One turn sends every row of this set to another row. A few are shown first. Where does it send the rows asked after them?
k_133: [ -7 -15  22  -1  -3   1   3   8   1  35  -2   6  -2  20   0 -11   4   1
 -30   6  -6   4   3 -13  12   9  10  -1  -6  12   6]
k_827: [-23   2  21   2  -1   2   9  10   9  -9 -11   4   5 -20   7   3 -14  -7
  -6  -8  14  13  36  20  -6   4  -7 -22  -5  -7   7]
k_379: [  2   1 -21 -27  11  -9 -13   1   7 -32 -11  29  -7  21   7  -3   9   2
   7   0  -2   4  14   3   5   3  22  22  -8 -20  21]
k_902: [-12   0  13  -9   4   3  -2   8   1 -15 -12   5  11  10  11 -12   7   4
   5  -7  21 -10 -22  37  44  -5  -6 -11  -2  -8  13]
k_790: [-37  -5   5  -8  10  -7   1  10   2 -22 -16   8   8 -16  13  -8 -13  -8
  -5  -9  -2  21  29  13  -9   9 -21  -8 -15  -4  13]
k_807: [ -3   5   7 -10  20   4 -11  -2   4 -12 -10  11   2   9  18 -15  12   8
   3 -10  16  -8 -24  32  25  -9 -16 -11  -9 -20  22]
k_335: [ -2   8 -13   1   0  -3   1  11   6  -7  -9   0  20 -43   9   6   6  -1
  21   7  -5  -3  25   3  17  -1   7  -5  -7  -7   5]
k_687: [-18  -4  16  11  -3  -6   6 -15  -2  -1  -7 -11   6 -35  14  24  22  -8
 -19  -2  12  -9   1 -18  14   0  -8   1  -1 -11  -2]
k_552: [-10   5   0 -11 -11 -15  -3  13 -14   0  -4   7 -24   7  12  22  10  -3
  13   4  28  -1 -17 -15   3   2 -28  20  -3 -27  -2]
k_242: [ -8 -15  12  -8  11   1  -3   6  -1  29  -5  13  -4  22   5 -18   5   1
 -29   5 -15  10  -1 -19   2   7  -1   9 -11  11  11]
k_937: [  1   2  -4  -4  -1   1 -17   7  -8 -11  -3  24   0  42  -8  -9   0  -1
   5 -11   3   3  26  30 -21  -4   7   9   1  -9  13]
k_100: [ -1  -2   7 -11 -20 -15  -9  -6   9 -29  -4  18  -4  20   2  19  12   6
   3  -5  13   5  21   7  18   4  36   7   5 -20  18]
k_274: [  4  -5   5   8   1 -19   7  -1  14 -20  -9   0  25   2  10   1   0 -13
 -30   0 -15   2 -23  23 -19   5  20  -1 -10  -9   5]
k_346: [ 14  -8  37  -4  12  -2  16  24  -4   2   8  12   6  27   3  15 -16  -3
   6  11  -8 -18  -9   5 -12   7   4   5  -9   2  -5]
k_938: [-11   9  15  -6   8  -8  -1 -12   4 -25 -18  11   1  13  11 -10  10  -2
  -1 -13  18   6 -27  29  35  -5 -16  -3  -2 -13  15]
k_11: [ -7 -11 -19   0  -6  -1  -8  11 -17 -15  -6  11  14  50   0 -11   1  -2
   3 -13  -1   2  26  26  -3  -1  10  -2   0   3   4]
k_551: [  5 -11 -21  22  -5  -7  -3   9   1 -32   2  -7 -14   5  21   4  12  -9
   9   1  -3 -30  -7  -9   7   4 -26   4 -21 -10  -4]
k_57: [ 12  -2   6  26 -20   3   4  11   5 -28   4  -4 -22  -4   4  18   7  -4
  14   3  15 -35  -1   1   5   5 -11   1  -5 -10  -5]
k_516: [-13  -5  -6  -5 -19 -11   8  18 -22   1  -5  -6 -11  11  15  24  10  -1
  13   4  30  -5 -15 -16  20   4 -17   5   2 -17 -12]
k_652: [-20  -2  -3   6  10  -8   2  14  12  -3  -9  -2  11 -14  22  -9  -7 -19
 -11 -10   3  12  34  15   1   2 -15 -23 -26 -11   2]
k_767: [-14  10  -2   5  -9 -18   7 -10   3 -26 -16   2  17 -35   7  16   8  -3
  18  -1  -6  18  20  -6  17   4   1   1   1  -3   7]
k_973: [-12 -11  31  -7  -2  -1   3   1  -1  22  -8  16 -10  19  -6  -9   0   1
 -27   6  -7  16  -1 -16   3  11   4  13   1  14  11]
k_484: [ 11  -9 -29  -9   0  -4  -2   4   5 -17  -4   9   8  25  18   4  17   3
   0  -3   6  -5  22   2  26   0  37  -9  -8 -18   6]
k_109: [-13   3  -9 -11  -5 -11 -19   4  -1   3  -1   7 -20  -7  19  -7  19 -12
 -12  11 -17  -2 -16  16 -20  -2  -8  37  -6 -12   5]
k_710: [  4  -8  13   2   2  -6   4   6  11 -16  -6   2  24  -6   6   2  -2  -1
 -24   4 -13  -7 -20  28 -28   4  25  -4  -4 -10  12]
k_757: [ 13 -12  28   7  10 -24   2  11   3   2  16   7   6  36  20  16  -4 -10
  -6   0 -15  -9 -13  -1  -8   5  -9   4 -25  -7  -3]
k_936: [-17  -7 -12  -3  18   4  13   7  -7  -3 -18  -8  12 -33  11   0  12 -16
 -10   7   1 -17  -1 -16  20   1  -8  12  -9   1 -11]
k_554: [ -7 -15   6   1  -3 -14   7  10   7 -26 -11  -1  31  -3   6  -2  -7  -5
 -23   5 -18  -3 -23  27 -16   9  23   4  -6   0   7]
k_855: [ -3 -19  25  -2  11 -15  18  12 -16 -16   1   7  13  39  15  16 -11  -2
   1   4 -21  -2 -16  -6  -4  13  -7   4 -11  12  -4]
k_959: [-24  -5  11   4 -34 -10   4 -14 -16 -10  -6 -11 -10  -2  15  19  23   2
 -16   4  -4   8 -13  11  -3   5   6   9  21   4   0]
k_333: [ -9  -6  -6  -9   2 -11 -11   7  11  13  -3   3  10  51   4  -6  11  -5
  30  -2  -2 -11  17  -6  10   6 -10  -1  -2  13   6]
k_699: [ -5  12 -10   2   6 -17 -10  -6  11 -12  -8   7  10 -40  15   7  13  -3
  17   0 -12  11  20  -6   1  -3  -9   4 -15 -17  16]
k_168: [ -5   6  12  -1  -7 -13  -4  -5  17  14  -4   6   2  51  -3   4  12  -8
  27  -5   8  -6  19  -5   7   4  -6  -4   6  10   4]
k_151: [-10   1   9 -14   5  -7 -12  -1  13   8  -6  14  -2  47  -4   0  11   2
  34  -3   1  -5  15  -6  -6   4 -13   4   7  10  16]
k_918: [-22  -4  17 -10  10  -2 -10   3   1  -5  -8   6  -2 -44   3  10  12  -6
  -7   7   4 -15  -2  -9  -1   0 -13  28  -7 -11   9]
k_395: [  1  -1 -23   0  -6  15  14  14 -14  15  -6 -12  -5  -6  17  -6  16  -8
 -10  16  -5 -16  -8  17   3  -2  16   2   7   3 -17]
k_517: [ -6  -2 -18 -15   1  -1   2  26 -21   7  -4   2 -15   7  15  11   9   2
  17   8  25 -12 -15 -14   7   1 -22  11  -5 -20  -7]
k_46: [ -6  -9  -2  10  -7   3   4   8  -8 -49  -7   6 -22  -2   3   9   2   2
  19   5   0 -24 -10  -6  -4  11 -25  16  -2  -1   5]
k_561: [ -2   0  -2  11 -17 -16 -13  -3  -5 -13  -2  12   5  50  -2   0   6  -9
  -6 -19   5  10  27  26  -6  -3   9   0  -3  -8   5]

k_100 moves to k_484
k_395 moves to k_109
k_902 moves to k_807
Now find these:
k_652 moves to k_790
k_274 moves to k_554
k_855 moves to k_346
k_242 moves to k_973
k_767 moves to k_335
k_561 moves to k_11
k_333 moves to k_151
k_46 moves to k_57
k_687 moves to k_936
k_517 moves to k_552

One turn sends every row of this set to another row. A few are shown first. Where does it send the rows asked after them?
k_543: [-15  11  24 -23  11 -12   1 -11  -2  14  -9   3 -16 -14 -11  -8 -15  26
  19 -10  12 -20]
k_798: [-22  26  23 -17  15 -12   9  -3  -4   3  -6   9 -21 -11 -10  -8  -3  28
  10  -7  -4 -11]
k_260: [-14 -18 -11 -11  -5   2  -6 -18  -4 -22   3   0  -4   2  -3  19  35 -18
  10  12   9  -1]
k_983: [-10  -9   1 -20   4   2  -8 -21  -2 -12   6   8   1  11 -10  31  42  -8
   4  17  11  -3]
k_131: [  3 -13  22 -28  -6   3  20   4   2  35   4  15 -21   3  -9  15  -4  15
  11 -10  -5  -1]
k_588: [ -1  -3   0   4   4   1 -37  -3  11 -27  -8   4   8 -10 -23   5  -3  14
  20  14 -24  -1]
k_182: [ -4  24  20 -20  18  -9   8   7 -11  14  -2  -1 -11  -3  -9 -10  -3  32
   3 -17  -8  -4]
k_224: [  5  -7  11 -29  -2 -10   8  -4 -10  34   1   6 -22  -9 -14   8 -17  15
  19 -11  15 -10]
k_800: [ 16 -10  -7 -17  13   5 -31   9   0  -8   2   5  23  16 -22  22   4  12
  13  13 -13  13]
k_892: [  3 -14   2   5   5   1 -18 -22  -9  -1  -5  -4   4 -16   3  17  31  -7
 -23  10  -5 -11]
k_215: [-10  19   3 -19  22 -13   7   0  -1  13  -7   6  -8 -13  -1  -9  -4  22
   7 -23   5 -20]
k_442: [ 13 -19 -20 -16  15  -4 -39   8 -11  -2  -1   5  13  10  -9  20   4   1
   2  16  -4  10]
k_520: [-22 -17  -7 -13   5  -1 -20 -13  -5 -11   0  10  -9   7   2  24  28 -11
  -2  26  13  -2]
k_904: [-12  22   8 -15  20  -6   8   5   1  15  -7   4  -6 -13   1 -12  -9  27
   5 -21  -1 -15]
k_298: [-12 -10   9 -21  10  15 -18   1   8 -16   6 -11  13  26  -3   3  36   9
   7  -1  -1  -1]
k_355: [  2 -11  -2  10  -9  10  -5 -19 -10 -13   0 -15   5 -15  -1  11  32 -10
  -9   2  -9  -1]
k_277: [  0 -10  -2 -21  -3  -3  15   4   4  33  -1  22 -22 -11  -5  15 -18   9
  17 -11   4  -7]
k_370: [-20 -14  -3 -13  -9   2 -10 -19   2 -18   8   6 -17   4 -10  22  36 -11
  12  17   9  -4]
k_270: [ 21 -19 -18 -23   6  -2 -31   7  -3  -8   8   0  11  15 -22  16  11   3
  19   2  -7   9]
k_23: [ -7 -11   0  13  -7  16 -23   3 -11   4  -1  -2  -4  -7   2  19   4   2
 -16  28 -14  16]
k_51: [ -1   2   9   5  -5   9  -3 -25  -9  -4   4  -6   2  -9  -7  25  40  -3
 -17  12  -4  -2]
k_799: [-12  10  28 -22   9  -2   6  -3  -5  23  -5  -7 -11  -7  -6 -10 -12  30
  11 -15   9 -14]
k_786: [ -3   0   9  17 -14  16 -11  -9  -4  -4   1   2  -2 -15 -14  27  10   5
  -7  27 -20  13]
k_809: [ -2  22  11 -25  22 -24   7  -6 -11   8  -4   7 -15 -11 -15  -5   2  23
   9 -18   1 -14]
k_388: [ -9 -12  21 -30  -2  -2  13   2  11  22  -3  26 -24   1 -14  15 -13  15
  26  -1  -4  -6]
k_733: [ -7  -5  21 -26  -5   3  10   4  -5  34   3   3 -21  -1  -9   4 -20  21
  18  -6  12  -3]
k_491: [ 10   3   1   8   5   4 -32  -4   1 -15  -7   6  15 -13 -24  19  -4  13
   8  21 -25   7]
k_140: [-11  -5  17 -27  -4  -7   6  -5  -2  25  -2  13 -27  -9 -14   6 -22  17
  26  -1  14 -10]
k_935: [  3 -11  -9   6   2   3 -30  -3   4 -27 -10  -2  15 -14 -15   5  -2   3
  17  11 -22   5]
k_115: [  9  -3   1   8  -8   2 -10 -23  -9  -8   5 -13  -2 -20 -10  13  34  -4
 -12  -1 -10  -8]
k_713: [ -6 -10   2 -24  -3   3  19   8   5  35   1  18 -21  -3   0  13 -12   9
  14 -11   6  -6]
k_755: [ 12 -12  12 -26  -4 -11  13  -4   2  29  -1  23 -24 -12 -18  19 -12  10
  19  -9  -6  -8]
k_594: [-18  22   9 -13  18  -9   9  -1   2  12  -9   8 -12 -17   1 -10  -7  23
   6 -17   2 -19]
k_466: [-15 -17  -1 -18   9  13 -16  -1   6 -25  -1  -8  18  21   1   4  30   0
  13   3   0   1]
k_677: [ -9 -11   0 -26   0   0  13   8  10  30  -2  25 -21  -5  -4  13 -19  11
  23  -7   5  -7]
k_54: [ -4 -12   2   6  12   2 -41  -5   7 -15 -17   7  12 -12  -6  10  -3   8
   2  23 -20  -3]
k_312: [ -1  -8   4  15 -21  23 -15   6  -3  -2   7  -7  -6  -8 -12  15   5   8
  -2  18 -23  19]
k_632: [-11 -19   6 -19  20  11 -29   1   5  -8  -5  -3  20  22   7   9  26   6
  -6  10  -2  -4]
k_473: [ 12 -21 -20 -16   6   5 -26  10  -5 -16   2  -6  19  14 -12  10   8  -1
  17   2  -9  15]
k_723: [ -7 -11  -3  17 -17  20 -13   0  -4 -13  -1  -8   0 -12  -6  13   4  -2
   3  20 -20  18]
k_263: [ -9  -7   6 -27  19   8 -22  -3   7 -18   2   2  20  27 -12  17  29   9
  11  11   2   1]
k_821: [  3   9  19 -23  11 -14   3  -9  -9  23  -4  -4 -10 -15 -12  -7 -11  25
  12 -20   9 -19]

k_270 moves to k_298
k_713 moves to k_594
Now find these:
k_54 moves to k_442
k_182 moves to k_388
k_224 moves to k_799
k_935 moves to k_473
k_786 moves to k_491

